In the rows, zero is written as 128.
One turn sends every row of this set to another row. A few are shown first. Where does it send the rows asked after them?
kala: [147 164 106 136 155  96 125 133 134 153  91 121 116 113 109 129 120 161]
Fuba: [152 131 159 140 162 124 137 100 136 118 151  86 145 152 134 114 126 129]
votul: [127 160 117 139 123 127 142 117 142 165 123  88 165 103 101  75 131 152]
baf: [136 160 130 124 122 126 134 128 152 156 116 106 158 130 101  85 117 170]
lipep: [148 170 110 126 110 171 124 138 138 158 150 140 154 116 130 114 134 131]
nodav: [160 126 111 162 120 159 131 107 151 166  86 120 144  84 128 116 169 149]
miral: [142 155 130 127 119 123 135 146 149 176 130 122 150 107 126 182 137 108]
Vek: [148 150 113 176 134 150 174 127 108 121 118 136 118 117 115 122 156 130]
voro: [144 122 132 144  92 146 131 155 120 147 148  85 126  96 139 118 123 137]
lomi: [128 133 129 146 150  99 165  94 147 169 114 123 120 141 129 127 147 160]
lebi: [151 114 123 179 167 133 148 139 177 182 148  96 158 134 135 141 133 118]
bakos: [140 110 139 176 152 146 176 145 119 134 129  98 120 105 106 136 113 136]
Zop: [161 141 155 146 145 123 155 108 141 115 140  96 157 167 123 118 131 120]
Vurod: [151 126 114 166 133 159 121 102 144 151 110 121 146  66 119 108 175 144]
kigit: [129 129 123 143 103 123 105 117 103 119 102 125 173  96 136 105 125 128]
Von: [145 133 139 169 132  97 116 147 150 121 105 117 151 142  76 148 126 105]
rezi: [125 129  99 149 178 129 137  93 168 148 127 126 188 115 109 134 125 110]
befo: [114 130 124 191 141 111 136 147 107 122 115 132 150 137 128 150 161 127]
nelag: [139 126 132 142 139 134 100 140 121 112 154 113 182 118 138 146 146 163]
potof: [154 147 113 141 111 125  96  99 156 177 157 129 152 121 116 123 158 111]
zetan: [128 114 154 145 137 101 104 117 189 137 119 105 168 130 121 120 122 139]
toboz: [141 127 125 138 168 126 150  81 150 158 120 132 182 119  95 114 141 101]
razap: [149 113 144 146 101 154 140 137 125 149 120  87 111 105 143 102 137 113]
gavo: [173 121 101 137 139 120 105 125 120 180 143 135 119 108 112 147 153 150]
fup: [172 127 110 186 149 164 114 121 129 167 144  86 138 141 124 124 118 103]
Vedom: [135 130 157 154 139 133 143 121 145 120 149  87 136 169 115 133 112 123]
Vin: [159  93  94 153 153 137 121 154 120 159 133 124 159 158 149 131 135 129]
pul: [145 135 100 161 171 134  99 143 175 124 121  89 152  97 118 123 133 163]
San: [128  92 123 145 140 152 156 142 130 118 123 144 155 135  81 119 147 119]
mesam: [152 111 125 170 159  84 128 120 151 126 102  85 161 100 115 113 109 115]
beb: [174 122 130 165 130 169 112 141 119 117 106 123 168  86 115 128 116 132]
dud: [131 135 121 152 165 138 135  68 146 155 122 115 183 122  89 127 131 112]
Nenes: [152 122 140 150  92 147 128 125 133 140 133  79 107  96 137 126 138 116]
nir: [ 90 134  94 154 169 122 122 111 123 155 128 117 138 130 118 150 123 155]
Bopa: [149 103 128 150 106 100 105 158  98 155 130 122 158 112 120 135 139 112]
vef: [151 128 107 154 125 161 123 105 150 167 102 141 146  72 104 144 156 145]
bepa: [162 103 121 177 147 142 152 136 145 121 112 126 163 108 154 159 153 108]
vun: [155 114 119 158 149 132 155 114 133 123 126 105 159 105 172 150 143  96]
som: [133 132  86 149 164 116  98 130 150 146  92 117 148 130 104 108 104  99]
Foga: [131 143 101 158 135 113 134 151 118 124 154 113 109  90 107 156 142 134]
tizag: [162 132 135 172 153 136 147 117 145 129 115 103 149 101 162 156 148  87]
meda: [126 175 142 143 123 133 130 111 133 173 117  96 166 114 106  90 134 152]
melu: [121 131  99 177 159 140 108 132 139 133 148 116 125 169 106 117 145 114]
maf: [146  85 123 108 138 130 142 134 157 154 103 124 112 120 110 123 127 146]
Fal: [143 121 124 150 117 136  92 134 121 156  68 133 142 123 113 152 118 139]
feg: [ 97 137 123 119 132 128 145  96 160 141 120 156 139 106 118 131 140 141]
redi: [159 136  81 134 134 116 117 160 161 155 140 133 148 129 101  95 151 131]
bov: [111 160 116 169 143 162 136 153 144 172 112  96 155 138 104 143 114 110]

meda moves to Vurod
beb moves to bakos
Vek moves to fup
Now these:
maf moves to miral
Fal moves to Foga
bepa moves to Vedom
votul moves to nodav
Bopa moves to befo

One turn sends every row of this set to another row. A few are shown first. Where does it send the rows asked after them?
kuz: [145 116 116 141  86 110 103 114 121 104 119 156 196 133 137 146 110 102
 108 161 123]
fomik: [159 101 160 105 110  94 159 134 133 163 111 171 154 110 141 107  86 117
 149 130 100]
suso: [106 144 179 138  93 136 128 116 127 147 110 146 137 122 166 123  61 135
 133 162  99]
vuli: [141  83 136 129 108 146 106 122 118 138 134 173 143 117 146 100 137 108
 156 125  76]
Fazuk: [112 142 153 148 124 146 127 113 136  83 121 154 164 117 116 109  98 101
 151 161  97]
Zagus: [139 115 119 107  99 123  98 151 111 100 131 132 126 104 159 131 143 105
 126 164 119]
kozo: [140 137 161 113 102 118 133  89 145 101 111 164 150 134 131 161 124  83
 103 145 142]
tela: [142 146 112 145 119 115 129 102 110 133 156 192 150 134 134  99 139 100
 115 136 115]
Kaz: [113 120 143 160 118 153 113  89 145  89 120 139 142 125 133  96  88 128
 122 145 101]
Nim: [152 157 152 113 111 115 146 137 106 143 133 147 131 141 160  68  72 114
  84 140 109]
mopa: [162 137 133 118 106  85 124 125 124 124 109 139 196 118 131 127  73 108
 124 158 135]
Kero: [127 152 159 125 110 121 116 144 105 155 137 199 154 105 174 130 116 127
  88 163 132]
lata: [134 156 174 141  91 147 157 121 133 134 111 162 153 144 133 134  73 143
 125 164 116]
kuro: [120 126 115 138  91 151  84 125 117 116 141 145 174 140 157 129 130  95
  97 158  92]
geza: [167 138 134 158 127  87 115 121 128 145 108 186 155 110 150 134 122  88
 102 133 116]
lavu: [159 171 119 143 119 127  92 115 124 117 152 177 142 127 136 100 123 103
 102 136 101]
Velor: [139 128 159  76 114 167 123 132 149 146 113 102 158 136 157 104  87 129
 105 139 106]
puse: [135 114 158 110 110 102 162  83 135 126 119 184 166 131 141 145 126  97
 124 141 142]
fir: [151 127 162 103 139 161 130 136  99 147 107 144 138 138 175  59 118 105
 116 123 109]
fabe: [152 153 148  75 120 115 139 127 139 140 109 118 174 117 147 106  66 122
 108 154 130]
vude: [156  94 162 119 104 149  78 131 130 114 121 162 155 116 161 104 110 116
 152 127  69]
guvin: [129 138 159  77 113  91 126 159 158 125 119 152 178 139 187 106 105 126
 123 137 107]
mul: [145 120 184 145 121 145 124 178 113 146 134 183 180 132 137 118 124 115
 129 139 115]
vit: [160 125 148 112 131  91 154 109 128 133  86 159 138  98 153 127 105  88
  89 144 141]
nivu: [154 123 108 114  85 110 116 142 111  99 116 144 145 152 137 106 132 126
 123 143 153]
rezel: [128  98 153 136 130 109  90 132 131 145 106 140 134  94 137  84  90 117
 129 115 141]
fegug: [132 127 159 110 126 171 107 112 116 129 114 178 158 148 190  99 154 103
 107 127 103]
lat: [134 140 156 108 105  88 124 141 127 117 117 137 177 168 159 107 115 110
 141 130 158]
Tiza: [160 106 165 109  86  99 139 155 130 135  89 158 148 119 126 122  79  95
 143 137  99]
ludas: [168  97 163  94 130 128 156 132 117 139  76 137 133 112 154  88  96 106
 115 129 126]
vuse: [129 163 147 129 103 147 155 130 134 100 113 179 164 126 116 120  92 124
 133 174  98]
sinon: [150 115 160 132 130 131 101 145 139 122 157 105 132 118 173 140 133 116
 107 146 115]
Biko: [146 140 149 106 134 124 158 113 121 169 149 152 125 124 164  75  95 126
  96 133 108]
Nomi: [134  94 157 120  98 120 106 109 136 143 100 173 137 101 162 136 102 150
  91 138 155]
Gav: [101 134 137 101 148 131 121 134 132 110 121 157 144 105 137  63 118  96
  96 131 133]
Vukif: [124 121 145 116 104 178  89 142 130 143 136 112 157 143 160 108 115 108
 110 140  82]
vudot: [129 109 191  92 113 157 126  87 127 108 125 139 147 144 191 112 105 115
  93 140 120]
fivi: [120  90 171  97 124 162 138  81 131 135 137 145 131 127 176 114 133 114
 113 132 112]
tik: [126  99 165 105 128 166 144 144 145 100 112 175 172 139 126 103 138 117
 100 131 130]
fefam: [101 129 142 137  98 144 111 100 139 119 112 149 127 111 165  96  68 143
 112 156  86]
sem: [157 111 145 146 111 135  94 120 134 134 104 199 170 133 166 134 150 103
 119 122  94]
soka: [160 122 151 109 123 121 121 154 171 128 143 133 152 137 180 116 112 152
  86 132  99]

fabe moves to mopa
mul moves to tik
Now these:
Nim moves to Tiza
Fazuk moves to Kaz
guvin moves to lat
vit moves to geza
fivi moves to Biko

One turn sends every row of this set to another row. A few are shown first. Where does it send the rows asked after them?
misoz: [112 150 163 161 181 136 121  98 125 130 147 162 137 169 152]
Marib: [125  81 174 122 142 150 153 120  90 103 179 135 142 106 145]
Nulub: [152  98 146 129 126 148 148 138 117 115 181 175 127  98 141]
Migu: [114 123 177 127 182 127 152 101 113 130 165 145 102 176 160]
loten: [142 139 140 109 131 173 118 124 173 141 137 128 134 112 145]
Gole: [107  92 189 119 163 144 149  99  87 115 171 120 133 146 147]
kib: [136 131 145 121 135 182 114 121 181 144 146 138 117 134 140]
Rato: [116 151 166 156 196 133 113 105 129 139 148 145 129 160 143]
puduz: [109 157 160 138 174 159  94 115 163 142 138 139 139 124 150]
Tavo: [127  89 172 118 126 154 130 122  92 108 193 140 134 113 161]
sobon: [107 123 183 133 190 131 141  93 103 131 157 132 124 171 142]
matum: [117 145 162 149 161 161  82 124 162 137 150 147 128 139 161]
febig: [102 156 169 146 199 127 114 107 131 132 147 152 130 141 157]
Minu: [105 120 179 137 174 138 155  88 107 127 154 144 131 180 154]
denu: [145 142 136 136 148 179 118 123 174 139 143 129 130 115 131]
nok: [117 163 162 143 186 118 117 117 134 143 139 162 127 149 151]
Novut: [105  96 188 123 145 155 159  97  94 114 169 126 141 152 163]
tol: [153 120 132 112 140 163 158 124 160 138 149 162 133  95 122]
Pog: [151 133 126 132 122 178 165 123 155 127 155 149 122 111 131]
nefaf: [149  92 145 128 135 158 165 133 119 109 170 151 134  89 133]
rik: [126 162 152 139 157 150  88 127 157 143 139 146 142 120 156]
tamu: [120  92 173 134 126 159 159 120  94 104 179 141 149 109 163]
sakif: [115  93 175 110 138 136 135 121  86  99 171 142 144 106 160]
tedud: [134 153 133 138 131 186 120 111 168 134 145 134 130 129 137]
rol: [158 115 130 126 137 173 155 130 159 127 154 141 126  98 124]
dobel: [ 97 106 189  98 153 138 136  98  94 116 159 119 130 148 156]
liv: [119 163 148 159 157 163  94 107 150 132 146 148 143 146 149]
fizu: [156 115 131 101 129 158 166 127 155 128 145 148 123 104 134]
ved: [131 141 144 116 149 177 125 116 181 148 135 138 131 114 130]
dob: [125  92 169 102 139 150 142 108  90 109 182 135 148  99 151]
Diru: [104 137 177 114 181 121 146  97 114 137 143 138 114 170 147]
surag: [128 158 149 155 174 159  94 116 158 143 144 137 136 135 141]
mafe: [144 109 142 140 122 161 174 132 120 110 171 161 136  95 145]
pum: [148 101 144 115 136 149 153 126 116 117 172 166 147  81 135]
Vof: [114 145 169 157 189 127 112 119 133 131 156 164 116 157 165]
ziv: [103 132 175 120 196 122 152  91 106 125 157 139 118 155 153]
bek: [108 104 179  96 165 140 154  88  90 116 172 119 128 138 154]
zigi: [146  98 146 114 136 135 164 134 112 105 163 166 134  93 145]
Falu: [158 113 133 119 129 165 155 130 161 136 157 165 111 119 126]
tifi: [113  97 184 105 148 150 145 100  97 119 181 119 114 155 163]

Diru moves to nok
Nulub moves to Tavo
Gole moves to sobon
Now these:
dob moves to bek
mafe moves to tamu

